rotation steps, each row followed by its count of steps:
The counts run from 0 to 740.
-0.63, +0.48, -0.65, +3.02, -3.21, -2.29, -2.01, -2.65, -0.57, -0.61, +0.57, +0.77, +0.04, +0.81, -0.53, -0.51, -0.13, +0.03, +0.31, -0.92, -0.99, -1.60, -1.54, +1.91, +3.42, -0.36, -0.87, -1.00, -0.12, +0.58, -2.25, -0.40, +0.00, -0.20, -2.07, -0.79, +3.43, +1.08, +2.21, -3.10, -0.26, +1.00, -1.53, +1.93, -0.54, +4.10, +1.76, +0.24, +0.91, -1.41, -4.98, -0.56, +2.53 | 113
-2.91, +0.42, -0.95, +1.63, -2.65, -2.72, -1.31, -1.45, +0.13, +0.91, +0.92, +0.52, +1.43, -0.10, -0.51, +0.34, +1.04, -0.75, +1.75, -2.03, +0.60, -1.84, +0.46, +3.74, +3.29, +0.43, -0.15, +0.11, -0.34, -0.22, -1.11, +1.66, -0.05, -0.61, -1.56, +0.67, +1.00, +0.18, +1.22, -1.84, -0.52, +0.67, -0.22, +1.65, -1.80, +4.31, -1.13, +2.72, +1.80, -0.81, -5.78, +0.48, +3.23 | 588
-1.50, -0.24, -1.33, +2.63, -2.96, -0.74, +0.03, -1.17, +0.13, -0.41, +0.19, +1.04, +1.83, -0.46, -0.90, -0.09, +0.35, -0.16, +1.53, -1.40, -1.06, -2.15, -0.80, +1.77, +3.22, +0.59, +0.91, -0.66, -0.27, +1.33, -2.66, +1.80, +0.07, -0.72, -3.28, +0.55, +1.19, +0.55, +2.14, -1.55, -0.93, +0.98, -0.11, +1.48, -1.42, +4.02, -0.92, +2.43, +1.97, -1.34, -6.26, +0.83, +2.27 | 147
-2.19, -0.27, -1.78, +2.84, -3.10, -1.68, -0.64, -1.06, -0.92, -0.73, +0.61, +0.90, +1.23, -1.30, -1.48, +0.60, +0.66, +0.26, +1.37, -1.26, -1.14, -0.95, -0.60, +1.69, +3.90, +0.30, +1.03, -0.77, -0.52, +0.92, -2.69, +1.82, -0.51, -0.07, -2.26, +0.64, +2.02, +0.64, +0.62, -1.40, -1.04, +1.71, -0.04, +1.72, -1.04, +3.29, -0.89, +2.24, +2.17, -0.12, -6.25, -0.41, +2.26 | 417
-0.96, +0.72, -3.02, +0.48, -2.39, -0.45, -2.01, -1.07, -0.94, -0.50, +0.23, +0.55, +1.05, -0.55, -2.05, -0.45, +0.81, +0.07, +1.19, +0.03, -1.76, -2.10, -0.95, +2.02, +4.77, +0.15, +0.95, -0.09, -0.54, +0.37, -2.90, -0.44, -1.12, +1.13, -1.88, +0.43, +1.38, +1.85, +1.76, -2.67, -0.21, +1.33, -0.79, +2.19, +0.77, +3.11, +1.96, +1.27, +1.62, +0.44, -6.15, -0.34, +1.40 | 529
-1.85, +0.80, -1.56, +2.18, -1.65, -2.75, -0.24, -1.52, -0.03, +0.61, +0.82, +0.91, +1.65, +0.04, -0.87, +0.34, +1.11, -1.63, +1.39, -0.98, +0.62, -1.51, -0.43, +4.29, +3.89, +1.05, -0.70, -0.25, +0.35, +0.48, -1.42, +1.44, -1.52, -0.05, -0.51, +0.60, +0.67, +1.55, +1.37, -0.90, -0.80, +0.71, +0.39, +1.56, -1.63, +4.27, -2.05, +2.49, +0.95, -0.79, -4.76, +0.14, +4.24 | 235
-2.43, +0.86, -2.55, +0.35, -2.04, -1.95, -2.00, -3.23, -0.96, +0.42, +0.86, +1.29, +1.46, +1.56, +0.30, +0.28, +0.03, -1.44, +1.52, -1.47, +1.56, -2.41, -0.69, +3.72, +3.41, +2.36, -0.95, -0.50, +0.80, +0.08, -1.40, +0.55, -2.11, -1.72, -1.16, +0.92, +0.89, +0.94, +1.41, -2.62, -0.83, +0.97, -0.81, +0.92, -1.64, +4.17, -0.59, +1.39, +0.21, -1.02, -4.24, -1.49, +1.91 | 45
-0.27, +0.96, -3.45, +0.98, -1.83, -0.18, -1.45, -0.74, -0.05, -0.25, +0.49, +0.64, +1.37, -0.01, -1.93, -1.18, +0.87, -0.93, +1.12, +0.06, -2.07, -2.47, -0.95, +2.00, +4.50, +0.28, +1.05, +0.19, -0.34, +1.04, -3.17, -0.69, -0.63, +0.89, -2.19, +0.70, +0.77, +1.98, +2.41, -2.59, -0.36, +1.31, -0.86, +2.31, +0.84, +3.30, +1.68, +1.05, +1.37, +0.02, -5.60, +0.16, +1.56 | 531
-2.44, +0.36, -0.97, +0.87, -2.70, -1.73, -1.00, -1.74, -0.85, +0.36, +0.42, +0.46, +1.46, +0.04, -0.33, +0.92, +0.86, -0.34, +1.61, -0.96, +0.42, -1.77, -0.80, +3.10, +3.80, +1.20, -0.48, -1.35, +0.43, +1.09, -1.36, +1.74, -0.95, -1.01, -1.53, +0.46, +1.55, +1.12, +1.24, -1.91, -0.35, +0.61, +0.28, +1.50, -2.02, +4.42, -1.22, +2.55, +1.69, -0.59, -6.27, +0.24, +2.28 | 143
-1.74, +0.59, -2.34, +3.11, -1.56, -3.50, -0.48, -0.97, +0.36, +0.29, +1.45, +1.21, +1.89, +0.03, -1.01, -0.43, +0.89, -2.43, +1.35, -1.74, +0.47, -1.58, +0.59, +3.72, +3.40, -0.22, +0.43, +0.64, +0.34, -0.09, -1.87, +1.52, -0.77, +0.34, -1.29, +1.14, +0.27, +0.85, +1.40, -0.75, -1.48, +1.20, -0.31, +1.66, -1.20, +3.79, -1.83, +1.97, +1.14, -0.51, -4.52, -0.05, +3.92 | 329
-0.05, -0.41, -2.46, +1.25, -2.91, -0.46, -0.71, -2.69, -0.97, -1.41, -0.54, +1.34, +2.35, -0.08, -0.82, -0.30, -0.12, -0.86, +1.19, +0.10, -0.34, -2.82, -1.87, +2.08, +4.07, +0.91, +0.60, -0.92, +0.59, +1.33, -3.08, +0.97, -2.45, -0.37, -2.51, +0.21, +1.21, +1.75, +2.80, -0.73, -1.10, +1.51, -0.76, +1.04, -0.76, +3.64, -0.05, +1.71, +0.45, -0.98, -5.48, -0.41, +1.23 | 658
-0.98, -0.15, -3.32, +4.63, -2.17, -2.02, +0.45, -0.80, -0.42, -0.81, +1.11, +1.97, +1.50, -0.98, -2.26, -0.58, -0.59, -0.41, +0.77, -0.82, -1.01, -1.41, -0.31, +2.35, +3.50, +0.76, +1.16, +0.13, -0.26, +0.10, -3.63, +0.08, -1.31, +0.62, -1.97, +1.25, +0.75, +1.00, +1.36, -1.32, -1.24, +1.97, -0.19, +1.56, -0.52, +3.16, -0.83, +1.06, +0.80, -0.76, -4.06, -0.97, +4.01 | 246
-0.91, +2.23, -4.25, +1.87, -0.52, -0.60, -1.67, -1.63, +0.43, +0.38, +1.05, +1.12, +0.95, +0.85, -1.63, -1.29, +0.82, -1.80, +1.07, -0.97, -1.26, -1.47, -1.03, +3.33, +4.64, +1.85, +0.00, +0.82, -0.23, +0.56, -2.91, -0.77, -1.37, +0.58, -0.56, +0.80, +0.05, +2.13, +1.77, -2.21, -0.70, +0.94, -0.58, +2.58, +1.05, +3.07, +0.94, +0.50, +0.84, -0.07, -3.92, -1.26, +3.47 | 359
-2.02, +1.23, -1.94, +1.67, -2.59, -0.38, -2.20, -1.99, +0.00, +0.70, +0.69, +0.58, +0.31, +0.08, -1.02, -0.49, +0.45, +0.77, +1.04, -1.49, -1.48, -1.34, -1.21, +2.71, +4.23, +1.30, -0.21, +0.24, -1.24, -0.05, -2.36, -0.96, +0.12, +0.11, -1.42, -0.37, +1.94, +1.04, +1.66, -3.65, +0.75, +0.28, -0.77, +2.32, +0.44, +3.40, +2.27, +0.87, +1.82, -0.95, -5.29, -0.68, +2.97 | 97
-0.86, -0.09, -1.85, +1.18, -2.90, -0.01, -0.40, -1.93, -0.37, -0.55, -0.44, +0.99, +2.25, -0.13, -0.74, -0.12, +0.34, -0.47, +1.47, -0.45, -0.60, -2.75, -1.58, +2.19, +3.84, +1.32, +0.61, -1.04, +0.15, +1.57, -2.66, +1.63, -1.29, -0.82, -2.68, +0.29, +0.98, +1.50, +2.50, -1.28, -0.78, +0.83, -0.14, +1.39, -1.11, +4.00, -0.41, +2.42, +1.32, -1.07, -6.19, +0.54, +1.29 | 402
-1.59, +2.53, -2.25, +0.82, -0.83, -2.15, -2.52, -1.88, +0.12, +0.79, +1.06, +0.07, +0.28, +1.23, -1.09, -0.46, +1.60, -1.91, +1.14, -0.84, -0.52, -1.20, -0.76, +3.93, +4.65, +0.65, -1.20, +0.18, +0.02, +0.42, -1.40, -0.49, -0.75, +0.49, +0.30, +0.15, +1.36, +2.32, +1.31, -2.60, -0.21, +0.38, -0.50, +2.76, +0.13, +4.00, +0.85, +1.25, +1.03, +0.19, -4.60, -0.69, +3.55 | 363
-2.87, -0.17, -1.68, +3.12, -3.44, -2.83, -0.86, -0.89, -1.12, -0.17, +1.37, +1.12, +0.45, -1.05, -1.48, +0.31, -0.05, +0.98, +1.12, -1.55, -0.75, -1.28, +0.48, +2.10, +3.35, +0.17, +0.66, -0.31, -0.49, -0.50, -2.28, +0.14, -0.02, -0.11, -2.30, +0.83, +2.23, -0.05, +0.33, -3.18, -0.15, +1.67, -0.48, +1.58, -1.23, +3.61, +0.02, +1.27, +1.93, -0.62, -5.60, -0.65, +2.65 | 686
-1.53, +0.62, -2.82, +4.07, -1.69, -2.12, +0.56, -1.01, +0.36, +0.27, +1.50, +1.79, +1.53, -0.18, -1.61, -0.43, -0.11, -0.94, +0.93, -1.45, -0.38, -1.48, -0.10, +3.44, +3.44, +1.58, +0.32, +0.28, -0.01, +0.21, -2.76, +0.56, -1.31, +0.12, -1.14, +1.28, +0.18, +1.16, +1.29, -1.27, -0.98, +1.17, +0.24, +1.55, -0.99, +3.82, -1.62, +1.44, +0.82, -1.43, -3.74, -0.44, +4.84 | 503
-1.03, +1.53, -3.06, +2.71, -1.84, +0.22, -1.67, -2.10, +0.28, -0.07, +0.82, +1.01, +0.42, +0.20, -1.50, -0.98, +0.51, +0.01, +0.90, -1.39, -2.27, -0.76, -1.88, +2.04, +4.36, +1.48, +0.07, -0.03, -0.95, +0.97, -3.40, -0.44, -0.07, +0.34, -1.65, -0.28, +1.70, +1.58, +1.86, -2.40, -0.26, +0.83, -0.73, +2.60, +0.95, +2.95, +1.70, +0.66, +1.59, -0.68, -4.82, -0.97, +3.08 | 100
-2.87, +0.29, -1.55, +1.23, -3.04, -0.92, -0.37, -1.94, -1.10, +0.50, +0.49, +0.90, +1.14, -0.15, -0.76, +0.83, -0.07, +0.96, +1.65, -1.18, +0.27, -1.96, -0.82, +3.22, +3.55, +2.55, -0.47, -0.97, +0.00, +0.32, -1.77, +0.59, -1.42, -1.47, -1.78, +0.81, +1.53, +0.72, +0.96, -2.91, +0.35, +0.60, +0.25, +1.04, -1.89, +4.30, -0.71, +2.10, +1.30, -1.25, -5.61, -0.33, +2.41 | 669
-2.07, +0.27, -2.40, +1.58, -2.25, -4.13, -1.10, -0.78, -1.75, -0.18, +1.27, +0.76, +0.99, -0.77, -2.09, +0.50, +0.56, -1.01, +1.15, +0.35, +0.17, -1.76, +0.56, +3.69, +4.34, -0.50, +0.00, +0.10, +0.34, -0.89, -1.58, -0.17, -1.89, +1.26, -0.23, +1.20, +1.52, +1.44, +0.24, -2.21, -0.48, +1.78, -0.09, +1.43, -1.00, +3.88, -0.39, +1.40, +0.63, +0.50, -4.83, -0.81, +3.21 | 252
-1.64, +0.48, -3.22, +2.77, -1.78, -3.94, -0.38, -0.63, -1.28, -0.37, +1.50, +1.34, +1.16, -0.68, -2.27, +0.24, +0.21, -1.15, +0.93, -0.09, +0.01, -1.54, +0.48, +3.61, +4.08, +0.13, +0.17, +0.09, +0.56, -0.58, -2.19, -0.19, -2.19, +1.21, -0.29, +1.63, +0.89, +1.47, +0.23, -1.79, -0.97, +1.94, -0.10, +1.62, -0.92, +3.72, -0.97, +1.03, +0.38, +0.12, -4.05, -1.15, +3.91 | 250
+0.43, +0.43, -3.17, +3.65, -2.01, -1.70, -1.11, -2.74, -0.67, -1.65, +0.65, +2.10, +0.92, +1.21, -1.05, -0.87, -0.71, -1.32, +0.22, -0.32, -1.07, -1.45, -1.90, +1.54, +3.76, +0.71, -0.06, -0.99, +0.82, +1.37, -3.57, -0.56, -1.78, -0.19, -2.21, +0.22, +2.19, +1.79, +2.32, -1.89, -1.56, +2.01, -1.54, +1.63, -0.05, +3.53, +0.68, -0.08, -0.23, -1.30, -3.62, -1.64, +2.47 | 118
-1.26, +0.22, -2.71, +4.28, -2.02, -1.03, +0.64, -1.18, +0.83, +0.00, +1.01, +1.96, +1.95, -0.52, -1.50, -0.85, -0.05, -0.61, +0.91, -1.46, -0.87, -1.94, -0.59, +2.74, +3.18, +1.58, +0.81, +0.35, -0.45, +0.49, -3.20, +0.61, -0.78, -0.01, -2.02, +0.89, +0.12, +0.84, +2.10, -1.05, -1.03, +0.94, -0.03, +1.50, -0.88, +3.59, -1.26, +1.55, +1.05, -1.59, -4.25, +0.05, +4.34 | 501
-2.19, +0.73, -2.56, +3.62, -1.60, -3.10, +0.09, -1.10, -0.40, +0.23, +1.45, +1.47, +1.18, -0.45, -1.73, +0.33, +0.20, -1.00, +1.05, -1.18, +0.14, -1.03, +0.03, +3.90, +3.53, +1.31, -0.30, +0.17, +0.12, -0.08, -2.11, +0.49, -1.46, +0.21, -0.42, +1.26, +0.74, +1.21, +0.57, -1.66, -0.90, +1.25, +0.47, +1.65, -1.27, +3.91, -1.71, +1.35, +0.80, -0.66, -3.76, -0.87, +5.01 | 505
-2.54, +0.67, -2.23, +3.18, -2.03, -3.42, -0.22, -1.06, -0.78, +0.16, +1.50, +1.21, +0.95, -0.35, -1.77, +0.49, +0.31, -0.76, +1.01, -0.94, +0.18, -0.92, +0.08, +4.02, +3.75, +0.97, -0.40, -0.05, -0.03, -0.29, -1.89, +0.62, -1.59, +0.38, -0.14, +1.02, +0.97, +1.19, +0.23, -1.81, -0.65, +1.37, +0.34, +1.70, -1.36, +3.90, -1.57, +1.65, +0.83, -0.36, -4.21, -0.95, +4.88 | 506
-1.36, -0.46, -1.46, +1.05, -3.58, -1.74, -1.89, -3.41, -2.03, -0.93, -0.23, +1.08, +1.06, +0.19, -0.53, +0.76, -0.42, +0.15, +0.88, -0.18, +0.49, -1.98, -1.75, +2.43, +3.85, +1.00, -0.60, -1.53, +0.59, +0.46, -1.95, +0.39, -2.57, -0.81, -1.53, -0.23, +2.89, +1.50, +1.72, -1.99, -0.34, +1.56, -0.91, +0.72, -1.41, +3.97, +0.43, +1.24, +0.35, -0.82, -5.03, -1.51, +1.52 | 654
-0.23, +1.82, -3.67, +1.35, -0.67, -1.09, -0.88, -0.49, +0.81, +0.31, +1.18, +0.87, +1.18, +1.11, -1.41, -1.77, +0.67, -1.91, +1.00, -0.16, -1.56, -2.69, -0.42, +2.73, +4.25, +0.68, +0.18, +0.56, +0.39, +0.91, -2.74, -1.22, -0.53, +0.40, -1.84, +1.16, +0.01, +2.11, +2.31, -3.03, -0.55, +0.85, -0.82, +2.43, +0.47, +3.82, +1.18, +0.59, +0.58, -0.59, -4.65, +0.22, +2.60 | 534
-0.65, +0.45, -3.62, +2.08, -1.63, -0.35, +0.09, -2.21, -0.14, -0.42, +0.40, +1.82, +2.19, +1.09, -0.58, -0.84, -0.79, -1.31, +1.05, -0.69, -0.01, -2.82, -1.32, +2.60, +3.56, +2.75, -0.01, -0.62, +1.05, +1.57, -3.11, +0.14, -2.09, -1.28, -2.53, +1.30, +0.23, +1.61, +2.43, -1.87, -1.06, +1.11, -0.49, +1.15, -1.06, +3.89, -0.68, +1.18, -0.04, -1.65, -4.20, -0.51, +2.16 | 135
-0.40, +0.89, -2.45, +3.60, -1.73, -1.53, -1.64, -1.63, +0.53, -0.65, +1.07, +1.34, +0.45, +1.24, -0.68, -1.31, +0.01, -1.05, +0.61, -1.56, -1.70, -1.28, -1.24, +0.78, +3.23, -0.10, +0.38, -0.66, -0.13, +1.38, -3.29, -0.16, +0.73, -0.40, -3.27, +0.21, +2.27, +1.03, +2.40, -2.73, -1.38, +1.27, -1.68, +2.62, +0.24, +3.57, +1.45, +0.20, +1.22, -1.22, -4.88, -0.52, +2.04 | 21
-2.63, +0.09, -2.23, +1.71, -3.09, -3.46, -1.74, -1.47, -1.12, +0.52, +1.28, +1.15, +0.93, -0.76, -1.55, -0.06, -0.03, +0.11, +1.08, -0.99, +0.67, -2.34, +0.72, +3.76, +3.42, -0.03, +0.40, +0.88, -0.57, -2.36, -1.72, -0.73, -1.24, +0.83, -1.11, +0.88, +1.39, +0.15, +0.94, -3.01, +0.02, +1.48, -0.92, +0.96, -1.01, +3.69, +0.85, +0.79, +0.96, -0.33, -4.34, -0.88, +3.28 | 78
